128 stands for zero in the data rows.
Each row below has a hidden score, from 0 to 40, with 20 about the middle. What is it? The score is a weighted sum of the row's numbers plus the product of two more (or one squared), each taken from its middle value.
[164 145 102  87 102 143  99 145 158 177 184 153 185 121 126 136  48 148
  83  88 132 128 157 149 206 104 110 140  71 113 110 191] ~ 25
[193 186 127 145 113  71  97 195  88 137 166 126 104 121 182 117 137 182
 113  91  89 181 110 119 148 112  85 177  79  98 122 161] ~ 22
[203 146 163 152  89 110  85 167  97 118 182 103  30 114 132 200 168 158
 147  66  94 101  58  69  62 111 162  75 177 130 216 168] ~ 20
[174  97 188 122 101 106  74 152 117 124 173  91  81 143 101 220 176 124
 130 122 116 133  73  74  36  90  91  70 196 129 186 164] ~ 22
[203 193  97 134 116  67 118 180 100 129 149 150 117 123 176 103 125 176
 139  82 114 168 137 115 161 126  96 188  67 102 118 157] ~ 17
[ 62  59 132  99 146 174 140 118 144 137  76 127 129 163 121 146 129  48
 113 152 128 141 131 116 117 154 148 106 166 160 121 113] ~ 21
[ 64  82 130 142 143 152 143 112 106  76  44 137 138 147 134 120 162  99
 141 162 129 152 143 121 100 151 125 130 154 150 126 113] ~ 19
[140 141 175 110 124 154 104 190 122 131 128  83  96 125 133 177 164 145
 103 134  80 137  80  79 108  93  79 119 166  95 152 168] ~ 17
[ 96  73 140 101 129 155 113 153 125  95  77 129  99 156  95 161 152  90
 119 153 109 152 117  91  82 129 105 120 198 167 150 156] ~ 18
[158 157 111 151 102 127  88 167 106 104 102 160 107 167 160 134 128 159
 132  99 127 161 124 107 138 146  82 153 107 107 133 167] ~ 19
[126 156 141 165 131 112  62 146 118  88 142 128 171 121 157 126 127 174
  28 129 168 198 110  86 191  97  88 157  64  55 134 187] ~ 31
[122 101 160 120 141 173 168  64 193 168 131  52 125 102  96 145 113  79
 106 182 129  59 123 189 122 116 196  62 155 161 142  62] ~ 19
[ 69 102 146 110 155 182 107 132 153 168  88  86 122 149 138 163 118  43
  70 153 129 137 126 126 163 153 162  55 136 154 113 117] ~ 19
[147  94 122 153 102 122  71 135 102  80 108 155 112 158 128 155 163 146
 133 123 143 156 129  71  99 134  98 121 140 116 158 162] ~ 18
[131  80 154  35 112 131  79 143 161 177 149 125 140 156  90 203  95  72
 126 131  89 136 130  86  70  94  87  92 177 192 123 175] ~ 21
[112 175 134  81 128 156 137 141 192 195 184  78 153 108 119 120  79 144
  82 143 124  78 127 200 202  91 130 115  98 131  77 119] ~ 20
[141 149  68 176 111 126 112 136  88  74  77 170  93 141 158  78 137 146
 164 105 136 174 158 108 122 175 103 191 122 117 130 135] ~ 17
[168 182  99 100 103  91 142 149 134 150 148 140 140 135 137 102 101 151
 127 107 120 121 153 158 137 118  93 176  88 104  79 133] ~ 35
[182 154 113 159 122 118 125 139  80 115 181 132  49 118 149 152 155 165
 172  53 102 101 102  96  98 163 184 113 131 130 209 140] ~ 16
[ 84 185 180 132 134  95 204 143 130 165 159  64 167  44 160  66 147 132
  59 180 114 118  94 153 222 115 128 148  79  45  68 102] ~ 16
[119  97 214  77 122 206 148 153 198 177 156  22  93 108  92 209 128 135
  67 176  94  55  56 123 112  69 150  17 208 150 141 140] ~ 29
[ 81  93 120 127 131 163 184  28 184 152 128 110 156 110  86  92  77  93
 135 176 152  36 167 208 141 135 197  83 122 170 110  52] ~ 18
[113 119 204 102 128 143 175 105 190 192 172  34 114  85 110 138 116 133
 102 199 113  61  93 183 124  69 150  70 155 150 115  95] ~ 23
[142 148 117 155 118 124  80 169  99  85 102 168 109 156 162 140 153 156
 127 112 155 193 123  88 140 129  87 145  99 105 151 190] ~ 18
[166 145 153  71 120 155  95 173 159 164 185 104 126 122 133 161 116 160
 112 120  91 113  90 129 139  87 101 124 138 130 132 192] ~ 24
[168 174  86 156 110  98 119 162  87 112  98 176 114 154 159  99 134 167
 137  91 133 172 151 118 136 157  98 188  93  93 107 154] ~ 25
[185 101 184 129  87 119  66 171 107 106 154 105  67 140 119 236 186 144
 114 123 110 145  47  47  49  82  64  75 201 117 200 188] ~ 22
[ 91 164 226 113 135 127 184 127 161 200 200  30 132  46 126 120 166 133
  59 191 115 108  76 162 177  54 138  79 127  81 105 103] ~ 17
[113  99 156 112 141 191 158  93 197 171 123  78 124 122  83 150  85 117
 115 185 133  42 110 181 126 101 207  44 160 187 127  93] ~ 22
[118 119 143  83 129 143 124 147 124 136 141 151 125 136 125 142 119 113
 169 115 103 124 143  90  84 132  85 121 153 173 105 152] ~ 18
[113 103 121 103 106 196 134  98 203 151 151 117 155 140  99 135  54 131
 127 122 141  72 162 166 162 133 162 101 106 174 118 135] ~ 23
[172 181  97 168 148 127 131 148  61 116 163 134  79 120 164 133 119 166
 147  37 109 128 100 119 137 171 172 138 106 112 185 155] ~ 21
[196 124 127 170  95 106  89 123 103 105 177 127  70 136 129 176 140 128
 177  87 118 119 126 101  62 132 141  93 166 138 191 142] ~ 17
[171 141 193 132 111 113 103 203  82 106 143  79   4 104 152 200 220 173
 149 121  79 142  38  54  63  96 120 101 209 118 193 167] ~ 15
[150 146 147  81  96 175 102 160 175 165 189 114 158 134 119 170  79 161
  68 108 120 129 114 138 187  92  92 112 108 111 137 212] ~ 25
[ 98 164 145 123 136  82 194 106 142 181 161  95 177  84 158  55 131 131
 114 163 120 104 131 177 201 101 144 150  77  74  77  91] ~ 17
[ 48  67  89 150 178 194 169  53 158 128  51 148 158 147 123  84  86  66
 132 177 161 110 189 172 147 181 188 103 152 174 104  57] ~ 25
[144 149  55 187 131  72  94  71  84  82 136 210 159 145 141  81  93 129
 148  42 165 138 188 133 155 200 164 161  45  82 155 104] ~ 27
[128 175 170 124 117  81 135 159  95 151 156 100 142  98 139 118 187 168
 129 161 120 164  78  95 114  87 103 141 140  78 120 137] ~ 15
[151 183 111  91 135  80 148 138 147 181 159 124 169 101 136  74 104 144
 110 111 105 135 151 164 181 114  95 175  80  92  77 119] ~ 15
[ 63  70  85 132 158 186 142  88 140  79  26 151 155 171 114  91 108  56
 132 163 150 132 183 149 124 186 159 124 147 163 120  86] ~ 17
[ 96  95  99 116 146 189 173  45 203 145 112 114 167 118  86  95  40  94
 133 150 169  24 189 226 157 146 195 107 119 183 101  55] ~ 25
[ 62 110 108 163 152 119 173 105  89  98  60 172 160 121 146  74 155 107
 179 155 151 180 158 132 103 170 131 167 137 105 110  95] ~ 15
[170 177 101 151 140 121 148 123  83 124 191 137  83 115 126 145 131 174
 176  37 122  78 114 122 109 188 208 115 121 105 201 138] ~ 17
[162 193 144  78 117  52 133 157 115 182 180 112 147 100 132  93 151 166
 119 123 112 142  94 148 150 100  94 155  75  89 112 141] ~ 22
[134 135 101 181 129 107  59 135  91  78  96 183 156 139 159 127 132 156
 111 111 174 190 149  97 153 136  91 166  84  86 126 174] ~ 26
[127 138 153 157 132 146  61 171 124  89 116 112 133 129 139 166 157 165
  81 136 146 172  93  94 160 103  85 138 136  96 152 190] ~ 31
[ 41  62  71 131 176 183 184  65 144 114  25 166 163 181 119  71 103  52
 163 162 164 110 202 168 139 190 180 144 128 168 101  62] ~ 15
[147 147 122 128 121 123 117 164 114 103  99 138 109 148 138 129 154 155
 137 120 124 148 119 101 123 142  92 140 129 119 138 160] ~ 25
[125 117  59 161 120  94 148  85  81  74 100 192 138 129 145  96 125 103
 239 119 137 132 188 141  90 180 146 170 122 151  98 117] ~ 15
[ 67  90  92 124 148 180 180  65 179 132 109 129 156 137  96  84  85  72
 165 164 160  62 185 177 134 148 179 113 140 175 100  58] ~ 19
[103  98 101  56 119 169 116 130 172 181 169 170 160 184 125 148  40  83
 151  80  75 102 155 106 117 165 134 114 111 213  84 143] ~ 20
[169 199  52 144 114  30 111 112 115 130 119 158 165 111 173  13  98 141
 149  86 120 135 193 171 188 146 100 236  28  97  84 111] ~ 26
[ 73  80 136 135 142 151 138 120 114 118  49 128 124 130 125 111 172 100
 129 156 119 157 126 121 109 138 122 136 176 151 134 103] ~ 24
[139  70 136 127 109 112  70 143 121  92  98 150 123 147 104 161 155 105
 144 130 144 133 121  86  76 118  93 117 159 124 176 150] ~ 19
[137 127 127 160 137  99 123 148  77  82  84 151  89 135 152 126 174 144
 174 115 112 155 118 102  88 146 114 154 159 150 131 132] ~ 18
[ 81  63  85  90 139 154 113  94 155 136  88 176 189 171  89 133  83  39
 153 138 136 141 195 123 112 142 125 130 132 187 107 119] ~ 23
[117  89 166 130 133 207 162 103 194 155 118  86 137 124  89 163  81 120
 124 164 140  48 111 167 135 100 180  45 165 150 140 105] ~ 19
[181 154  62 120 107 124  83 150 137 123 156 193 181 125 162 116  44 165
 101  59 156 160 167 157 208 141  87 177  55 101 109 189] ~ 28
[158 109  64 147 107 110 127 114  91  80 117 178 120 138 133 125 124 119
 228  75 121  96 164 129  80 183 140 152 142 154 134 129] ~ 17
[181  97 120 160 104 128  91 127 108  95 120 154  95 164 130 166 148 157
 167  88 123 118 122  81  66 134 121 123 166 138 168 134] ~ 18
[155 164 105 184 143 119 116 154  71  81 103 156  66 126 174 120 149 176
 153  82 131 169 117  90 121 156 113 165 132 106 152 142] ~ 19
[ 78 131 150 175 144 112 205  88 130 123 134 107 179  62 146  31 147  92
  98 181 189 100 149 213 210 113 157 142  68  77  74  25] ~ 36
[115  80 146  38 105  98  75 137 151 165 133 129 166 157 116 167 113  49
 103 142  94 158 153  99  89 112  77 103 132 162 105 149] ~ 22
[110 122 235 112 123 125 169 130 160 189 180  47 106  71  89 178 185 134
 114 197 147  82  56 134  93  75 169  40 186  98 134  97] ~ 13
[157 164  85 174 125 117  74 147 105  84 127 190 175 141 166 103  90 172
  92  90 152 180 138 102 191 152  97 170  54 105 119 178] ~ 26
[144 123 125 120 116 117 135 143  99  80 101 146  96 134 129 164 163 131
 183 116 101 139 115  95  73 135 102 122 182 148 143 138] ~ 13
[170 183  69 116 114 124 100 137 122 126 133 181 160 130 171 102  64 176
  98  66 128 161 151 157 187 145  88 180  48 101 122 172] ~ 25
[177 168 104 111 115 140  85 173 134 133 154 154 134 138 132 132  87 177
 100  88 121 145 131 110 174 136  83 154  78 118 124 188] ~ 22
[109  99 189  34 111 187 103 171 160 205 152  83 114 159 112 227 119  88
 100 138  73 136  76  67  91  68 110  64 180 177 137 178] ~ 18
[ 84 138 108 119 137 119 201  57 166 174 145 126 183 108 103  65  86 111
 159 142 146  69 173 215 144 110 185 154  96 125  58  36] ~ 22
[162 153 109 157 147  97 101  87  75 109 182 150 138 119 119 139 138 154
 152  65 169  87 155 129 123 155 191 103  97  85 206 124] ~ 16
[151 154 125 173 129 127 107 187  66 103 117 138  58 137 156 143 177 164
 132  84 123 181  85  87 120 136 110 161 129 103 159 150] ~ 18
[152 113  37 172 105 102 137  77  79  79  86 202  98 158 140  96 114 118
 248  83 127 114 192 144  93 202 140 180 113 150 147 103] ~ 10
[167 157 157 157 133  97 115 179  73 113 120 123  87 114 165 135 198 178
 121 135 107 196  68  92 113 109 111 164 150  84 143 146] ~ 19
[150 164 127  79 117 160 116 140 181 173 186 116 179  98 123 137  57 166
  70  98 141 108 136 148 200  96 110 115  89 120 134 191] ~ 26
[103 124 216 137 143 139 148 117 167 162 146  47 125  81 108 138 171  86
  40 207 132 103  82 177 138  68 155  54 152 122 143  77] ~ 20
[132  90 174 115 137 212 157 139 191 160 129  62 110 119  96 170  98 110
  90 171 138  60  99 155 116 103 184  38 181 170 135  83] ~ 19
[167 154 184 111 116 145  63 203 142 148 189  91 135 115 148 199 127 187
  44 116 106 173  61  83 173  68  72 102 118  86 146 228] ~ 26
[213 197 129 100 112  65 106 174 127 175 183 125 121 106 153 121 120 184
  77 101  92 156 104 133 166  79  59 176  83  99 128 187] ~ 29
[156 150 160 104 108 142 135 152 145 144 148 102 102 130 119 144 160 148
 116 136 102 133 111 108 115  93 103 135 158 130 140 155] ~ 19
[ 80  90 106 126 137 145 148 101 112 101  69 160 143 134 102 126 144  86
 165 134 109 129 141 124  97 171 126 137 161 165 112 131] ~ 17
[ 89  59 103  83 147 174 145 102 149 124  70 155 155 167 108 144 112  61
 154 121 117 153 161 101  96 157 121 139 152 174 120 107] ~ 17
[174 194  75 155 118  66 116 142  79 116 135 165 131 132 189  76 109 170
 136  90 120 172 158 148 161 149 102 202  39 117  90 111] ~ 21
[ 77  64 104  90 133 153 122 118 154 115  69 141 168 185 105 133 104  53
 146 138 119 147 155 121 103 163 122 124 160 186 111 112] ~ 19
[134 157 114 173 134  84 125 139  69  87 124 147  71 118 178 116 183 155
 168  97 118 188 102 106  93 156 151 173 135 120 154 107] ~ 26
[127 149 123 169 135  80 117 146  55 100  89 141  94 113 162 113 190 167
 156 114 131 181 102  98  92 137 112 174 138  89 136 122] ~ 18
[ 80 139 109 136 143  66 195  57 119 152 152 157 203  78 110  30 125 125
 204 168 178 103 177 177 153 152 173 166  88  86  77  47] ~ 29
[148 206 186  84 123  77 128 191 141 202 181  50 121  77 156 119 163 167
  46 162  88 145  66 132 186  69  73 141 111  71 111 156] ~ 21
[166 131 166 131 107 129 102 185  96  97  96 114  61 140 149 174 186 181
 113 124 119 170  78  64  90 115  84 125 177 107 161 190] ~ 29
[156 148 124 180 134 105  74 163  84  99 138 149  98 138 150 158 154 179
 121  92 139 178 112  78 128 135 103 124 105  85 159 153] ~ 15
[120 152 133 168 125  73 127 152  46  78 109 146  96 124 160 111 202 159
 162 135 120 182 102  95  97 140 116 164 130  96 143 119] ~ 13
[ 83  71   0 138 130 118 166  33 112  50  24 244 170 186 107  42  75  62
 243  84 163 138 250 160 117 219 137 204 101 177  82  76] ~ 24
[127 133 123  91 117 184 146 122 189 166 174 139 175 120 116 118  36 158
  89 116 137  80 144 177 195 109 139  96  85 129 102 162] ~ 24
[116  96  64 150 136 144 102  91 100  56  50 195 136 163 120 113 130 112
 163  95 150 149 187 112 124 186 121 177 119 133 126 131] ~ 19
[ 94  78 114 109 148 216 173  81 185 143 112 123 156 140  91 104  69 106
 132 156 162  59 168 190 150 160 174  76 140 190 124  80] ~ 18
[184 189 160 109 123  40 109 168 127 182 192  98 144 102 146 100 156 154
  94 125  98 154  91 132 149  71  83 150  94  96 100 134] ~ 19
[ 52  67 153 101 160 192 122 118 144 138  57  91 133 164 111 157 139  69
  82 174 127 137 114 117 129 145 139  83 161 139 132 115] ~ 16
[140 133 144 155 130  43  70  86  99 115 195 153 148 123  94 147 159 117
 126 120 182 151 133 105 116 130 148  88  86  63 173 122] ~ 15
[ 94  92 122  79 124 155 134 129 130 143 120 147 131 170 110 149  98  79
 158 114 108 119 138 115 113 156 130 116 147 172  98 141] ~ 14
[ 79 142 179 177 143 111 205 108 119 125 162  81 158  60 148  75 171 125
 119 176 170 104 118 186 182 105 171 127 102  55  96  61] ~ 28
[111  96  96 139 163 188 152  59 201 145 115 103 119 106  76 107  72  87
 121 144 147  57 176 217 140 136 199  86 119 175 114  70] ~ 24
[135  75 128 109 113  97  76  82 115 106 154 160 141 135  85 173 142  83
 144 138 149 136 155 102  69 104 116 105 146 130 162 127] ~ 17
[ 86  93 139 131 141 169 172  59 188 163 126  84 135 105  82 134  83  75
 125 181 143  48 149 191 121 113 200  74 137 160 123  53] ~ 20
[134 103 208  80 118 207 148 148 206 191 171  27  92  96  80 198 107 138
  77 171 105  61  83 156 121  70 154  34 192 164 137 133] ~ 24
[128 135 127 164 124  80 138 140  53  79 107 156  98 113 163 121 189 148
 177 132 114 169 110  92  91 147 132 158 137 125 144 113] ~ 14
[118 103 115 159 121  60  73  53  98  88 160 191 147 124 100 137 136  76
 143 118 185 143 175 117 106 156 159 114  80  95 146 103] ~ 27
[ 87 138 146 116 136 152 170 100 197 184 157  83 176  82 117  85  91 121
  83 170 141  66 131 210 192 110 179 106 103 141  70  91] ~ 27
[ 84 134 160 127 131 108 203  67 146 171 167  99 162  83  92  90 139 121
 151 175 162  92 133 179 127 102 182 114 130  88  83  54] ~ 16
[ 73 105 146 120 138 158 156  95 164 137 105 103 132 124 101 121 152  91
 140 163 137 112 125 131 107 118 157 102 174 156 114  98] ~ 22
[110 150 150 106 140 166 166 118 203 195 159  69 162  95 130 101  89 119
  68 175 141  89 137 204 188  91 162  89 112 139  71  92] ~ 22
[145  77  94  92 112 112  93 101 145 118 134 185 166 188  93 156  86  36
 166 122 140 125 175 125  82 127 100 127 134 207 109 125] ~ 17
[161 103 123 145 118 136 120 148 103  77 108 136  84 158 124 168 168 130
 175 106 114 140 109  85  73 133 113 129 180 151 165 155] ~ 16
[131  71 204  65 126 154  79 182 138 163 131  81  94 158  96 237 153 101
  86 139  90 144  60  52  50  61  62  62 224 170 167 185] ~ 24
[147 199 163  84 117  55 132 169 123 193 184  68 148  69 159  97 165 156
  63 160  94 143  87 139 161  89  82 146  92  57 104 145] ~ 34
[135 102  66 153 112 130  97 108  95  46  40 193 133 158 131 101 143 128
 165 101 143 154 182  99 120 193 118 169 114 131 125 133] ~ 15
[ 68  68 154 103 150 182 143 144 145 126  62 106 100 175 107 140 142  68
 108 170 118 141 106  98 106 138 119  96 183 147 135 125] ~ 12
[ 91  81 158 123 118 144  74 142 141  89  73 110 129 133 101 171 170 116
  98 182 128 171  98  96 103  99  97 100 175 119 149 166] ~ 22
[134  96 158  87 117 223 156  96 211 178 150  81 126 116  88 143  66 117
  95 157 122  44 132 179 158  91 166  48 146 163 128 101] ~ 16
[ 88  94 202 125 151 157 147 116 157 172 125  70  98 101  83 162 158 107
 113 174 128  77  96 121 101 114 170  63 179 138 126  95] ~ 17
[118  92 103 144 138 193 162  70 203 152 114 122 160 115  91 103  53  84
 126 144 163  33 165 205 148 140 199  74 137 169 131  67] ~ 26
[170 201 178 155 134 104 103 210  69 125 146 112  45 103 191 164 179 192
 110  94  77 191  50  72 115 116 107 133 132  89 162 172] ~ 17
[ 60 125 151 137 146 102 141 122  62 110  87 145 133  96 156 108 194 130
 163 160 141 178 109  89 106 119 122 151 160  99 103 128] ~ 30
[147 165  56 187 141 101  96 129  75  59  94 214 153 164 188  74  92 155
 133  62 179 186 180 121 186 173 111 205  29  71 115 153] ~ 22
[117  97 206 118 126 156 115 183 102  94  95  84  75 118 122 190 223 129
 123 172  75 158  54  67  56  78  90  90 203 133 168 171] ~ 22
[129  73 106  88 108  97  93  99 140 127 111 163 171 166 103 152 101  52
 155 100 128 147 176 112  81 131 107 119 133 186 122 135] ~ 20
[ 87  88 172  93 142 172 165 116 170 144 135  71 119 122  98 146 124 101
 135 198 120  78 113 149 115 119 173  76 170 148 123  80] ~ 13
[103 170 255  94 121 112 174 177 150 216 216  15 121  40 140 148 204 168
  49 209 103 116  14 126 170  34 117  84 144  49 123 130] ~ 15
[223 206 160 105 109  78 106 213 128 170 166  92 120  98 144 141 146 203
  65 111 101 162  79 122 168  58  66 156  95  76 127 195] ~ 32
[128  93 178 141 100  82  35 151 110 107 124 122 128 128 117 180 168 141
  95 159 147 175  88  65  98  88  72 106 153  85 182 179] ~ 26
[180 142  87 172 109 117 135 123  82 108 155 172  67 141 140 111 124 154
 204  39 109 117 138 114  93 180 184 143 133 136 193 119] ~ 21
[145 171  65 199 139 108 116 120  75  77 133 184 126 159 152  89  99 154
 148  35 167 155 167 124 146 198 158 158  56  87 159 134] ~ 16
[167 173 139 174 122 106 106 195  66 106 130 120  56 128 180 151 191 186
 110  99 100 186  78  85  95 136 102 148 149 112 155 146] ~ 30
[ 92  93  96 130 131 153 149 100 142  93  61 148 147 164 121  98 115  99
 161 129 136 116 168 148 113 166 140 154 136 159 120  97] ~ 17
[179 170 108 153 117  99  98 173 104 125 120 157 101 170 159 120 130 166
 135  79 120 161 137 102 137 139 108 160  96  95 123 167] ~ 19
[101  94 170  96 170 189 185 115 174 167 108  56 106 120 106 154 136  82
  80 183 134  92 106 138 113 122 174  33 189 164 125 103] ~ 29
[135  84 189  48 104 125  60 152 152 172 156  87 150 165  88 223 151  87
  85 173 111 156  93  74  71  44  75  56 200 150 153 172] ~ 21
[109 154 127 111 127 110 155  94 150 170 159 118 155 124 115  92 123 129
 149 154 137  93 158 154 131 110 147 149 117 109 107  93] ~ 14
[139 135 109 162 135 126 126 161  77  80  68 156  88 139 159 125 188 138
 173 120 110 169 127  98  97 147 121 172 154 117 144 137] ~ 14
[143  98 133 136 124 142 105 148 106  73  72 106  81 149 121 178 187 135
 133 111 117 160  96  74  89 143  96 125 168 136 161 160] ~ 19
[ 82 121 147 134 141 157 180  88 183 196 136  79 177 106 131  89  78 108
  75 188 140  58 139 228 179  99 187  81 116 157  79  74] ~ 28
[ 82 118 111  67 156 178 120 108 180 190 144 144 165 175 118 141  57  63
 114 116  81 124 143 116 133 159 163  93 101 186  87 145] ~ 20
[188 188 181 116 107  88 103 213 102 152 176  86  70 100 171 175 184 199
  93 130  91 183  53  82 112  75  74 135 142  79 162 187] ~ 29
[139  73  67 125 105  76  94  57 116  91 138 188 145 149 100 137 108  67
 176  89 152 130 206 141  76 140 133 124 120 174 143  96] ~ 18
[193 175 151 122  99 127  64 227 117 145 174 120 104 131 160 177 137 200
  80  96  99 181  66  72 161  78  66 131 102  92 143 218] ~ 22
[103  85 137 170 118 114  51 122 107  77  73 148 154 135 130 140 159 144
 102 159 171 189 136  95 129  98  85 137 134  89 142 156] ~ 35
[ 53  70  37 150 162 178 157  44 153  87  33 174 179 152 111  60  70  66
 149 160 178 101 233 196 160 215 151 148 123 179  68  56] ~ 18
[ 78 118 151 144 141 128 150 125 107 132  90 110 124 134 129 109 174 126
 150 169 137 135 102 114  99 121 125 135 165 122 119 104] ~ 16
[ 88 101 156  59 132 170 123 147 174 196 153 111 142 176 102 181  79  69
  95 133  87 131 116 110 114 118 131  68 158 183 123 164] ~ 21
[ 78 158 171 163 134 103 209 108 139 148 164  76 166  66 144  65 164 108
  85 182 139  96 106 188 207 101 151 124  81  65  75  60] ~ 16
[ 99 145 124 119 136 163 169  75 188 186 141 101 168  99 130  74  63 113
  91 168 136  93 152 221 205 131 160 120  83 142  73  91] ~ 24
[ 98  91 176 117 168 205 152 124 171 167 122  56 103 125 106 169 136  91
  77 179 129 101  89 139 138 126 181  25 205 142 150 109] ~ 17
[186 207 156 170 116 116 103 230  78 132 172 112  82 117 184 155 146 212
  91  85 112 192  71  79 148 128  91 139 106  72 163 207] ~ 30
[165 179 109 169 142 112 141 145  61 103 164 134  59 117 155 126 146 176
 142  59 100 121 106 113 121 170 175 146 114 111 177 113] ~ 15
[193 137 185 135 110 113  91 202  95 128 178  81  18 107 140 217 205 178
 171 106  81 139  43  49  43 102 131  80 209 138 190 173] ~ 17
[197 159 165 168 124 116 113 204  73 101 141 102  29 107 166 195 191 178
 142  95  83 171  55  58  78 107 130 119 183 124 176 174] ~ 19
[ 68 123 116 143 150 113 198  42 137 151 129 135 181 102 104  58 115 110
 186 183 182  92 181 188 130 138 201 145 120 110  91  45] ~ 26
[ 81 111 141 170 132 120 196  60 144 136 114 103 173  80 106  60 131  79
  78 195 182  99 163 221 174 114 183 130  92 101  99  21] ~ 24
[147 124  91 168 117 132  97 134  89  67  79 167  98 137 146 133 148 142
 164 103 154 162 158  92 118 175  87 167 110 115 122 138] ~ 13
[ 68 150 112 150 166 122 202  83 170 172 140 113 188  76 141  45  78 100
 103 176 146  97 171 228 231 125 168 126  65 116  52  64] ~ 26
[174 181 136 188 128 120  80 211  79  99 158 155  83 127 184 158 138 197
  91  93 146 200  80  77 158 131  90 156  94  64 152 198] ~ 20
[171  95 115 128  99 104 102 135 119 109 148 144  92 140 122 191 127 116
 190  94 116 110 143 104  53 138 130 112 174 180 162 151] ~ 22
[227 197 157  91 104  54 124 204 117 169 187  95 113 102 149 127 134 181
  89  97 105 137  77 119 144  72  61 159  92  97 148 184] ~ 36
[156  77  67 120 102 118 127  91 123  85  95 178 127 189  92 127 118  97
 188  89 130 108 192 119  61 168 127 165 147 192 129 123] ~ 27
[181 194 125 157 115  95 111 189  86 131 156 142 100 120 178 127 131 199
 102  77 122 195 113  87 157 135  81 176 101  92 140 169] ~ 19
[ 97  75 131  93 144 163 114 129 134 101  66 135 136 164  88 154 138  85
 137 142  99 134 123  85 101 128 101 113 187 175 134 128] ~ 18
[160  93  77 138 120 131 107 117 112  97 102 180 106 161 127 123 120 102
 210  92 125 126 165 115  69 163 138 151 154 178 132 137] ~ 21
[135 189  77 176 153 112 156 128  72 128 177 156  93 120 152  92 114 160
 175  42 121 114 139 125 123 186 199 140 103 123 184 117] ~ 17
[165 100 140 124 100 139 107 146 107  84 100 120  81 152 109 180 170 132
 140 115 106 149 107  78  63 129  96 122 187 146 180 154] ~ 19
[121 127 160  80 131 178 161 112 192 199 170  75 137 101 104 136  85 147
 112 155 105  72 128 167 138  96 157 100 142 160 116 112] ~ 22
[186 100 103 156  96 111 110  93 108  87 153 159 100 160 114 155 126 101
 185  74 135 114 158 101  63 151 138 120 138 143 160 129] ~ 14
[ 48  83  97 138 176 156 178  56 168 136  86 132 146 131  97  96  83  70
 155 160 142  72 177 174 134 155 206  90 124 170  94  32] ~ 21
[121 144 174 141 140 114 127 157 117 129 113  84  96 113 125 133 177 161
 123 155 115 148  75  86 100  88 110 124 164 114 140 131] ~ 18
[118 129  89 162 124 114 129 132  86  67  65 180 126 136 151  97 148 135
 164 112 139 147 148 117 117 183 110 201 120 144 118 109] ~ 19
[125 108 145  94 114 200 145 104 205 175 155 103 143 122 100 144  58 127
 109 121 115  54 134 174 157 118 143  78 124 163 114 128] ~ 21
[134 108 159 128 136 195 164 104 194 164 147  75 135 117  79 159  81 109
  99 156 158  43 126 187 127 106 179  42 171 176 154  94] ~ 23
[199 143 121 171 121 120 116 146  84 108 154 127  36 125 151 154 166 167
 173  76 108 133  96  94  76 148 158 134 158 140 178 134] ~ 18
[ 78  73 102 132 135 169 118 109 138  84  30 142 135 156 106 114 144 102
 127 153 153 148 160 134 129 145 116 136 136 149 122 123] ~ 17
[110 103 129 104 123 184 149 108 187 161 121 118 135 139 105 134  94 120
 136 146 118  86 135 165 140 125 137 114 142 174 102 110] ~ 18
[165 130  26 179 117 106 122  77  87  63 112 202  90 162 144  97 110 123
 246  54 151 103 202 138  86 209 172 172 107 167 136  89] ~ 14
[ 74 118 190 147 128  86 202  84 132 171 182  81 148  67 107 103 180 122
 166 195 183  81 103 165 122  83 180 101 152  82 103  42] ~ 29
[ 81  85 152 100 143 186 168  99 182 158 113  79 145 130  89 129 120  99
 120 170 129  72 132 152 118 137 170  74 170 153 130  80] ~ 16
[ 50 101 129 123 161 155 151  93 115 106  76 134 168 140 137  99 148  84
 150 168 140 141 139 122 115 148 166 137 145 146 120  91] ~ 26
[120 130 148 151 131 111 111 159  87  96  78 118  89 127 151 142 182 151
 135 143 100 172 100  91  97 136  97 140 168 115 142 157] ~ 19
[150 178 140  94 117  82 133 156 109 163 149 109 117  94 142 124 155 155
 102 150  98 146 101 124 124  92  84 159 114  85 126 162] ~ 32
[136 147 134  82 103 196 135 123 201 179 168  95 148 115 107 138  66 136
  82 123 100  75 126 178 177 104 131  97  97 138 105 148] ~ 24
[126 173  81 128 139  69 162 107 110 148 130 169 186 124 145  47 116 124
 165 129 136 129 158 142 145 162 113 208  74 105 107  84] ~ 12
[141  68  82 146 115  92  72  91 118  69 106 180 149 176  86 133 117  96
 166 114 163 146 197 113  81 150 123 131 121 148 142 102] ~ 15
[137 140 139  90 122 172 154 121 204 205 176 105 151 104 102 123  66 132
  85 136 116  67 126 188 183  99 136 104 104 155 101 138] ~ 23
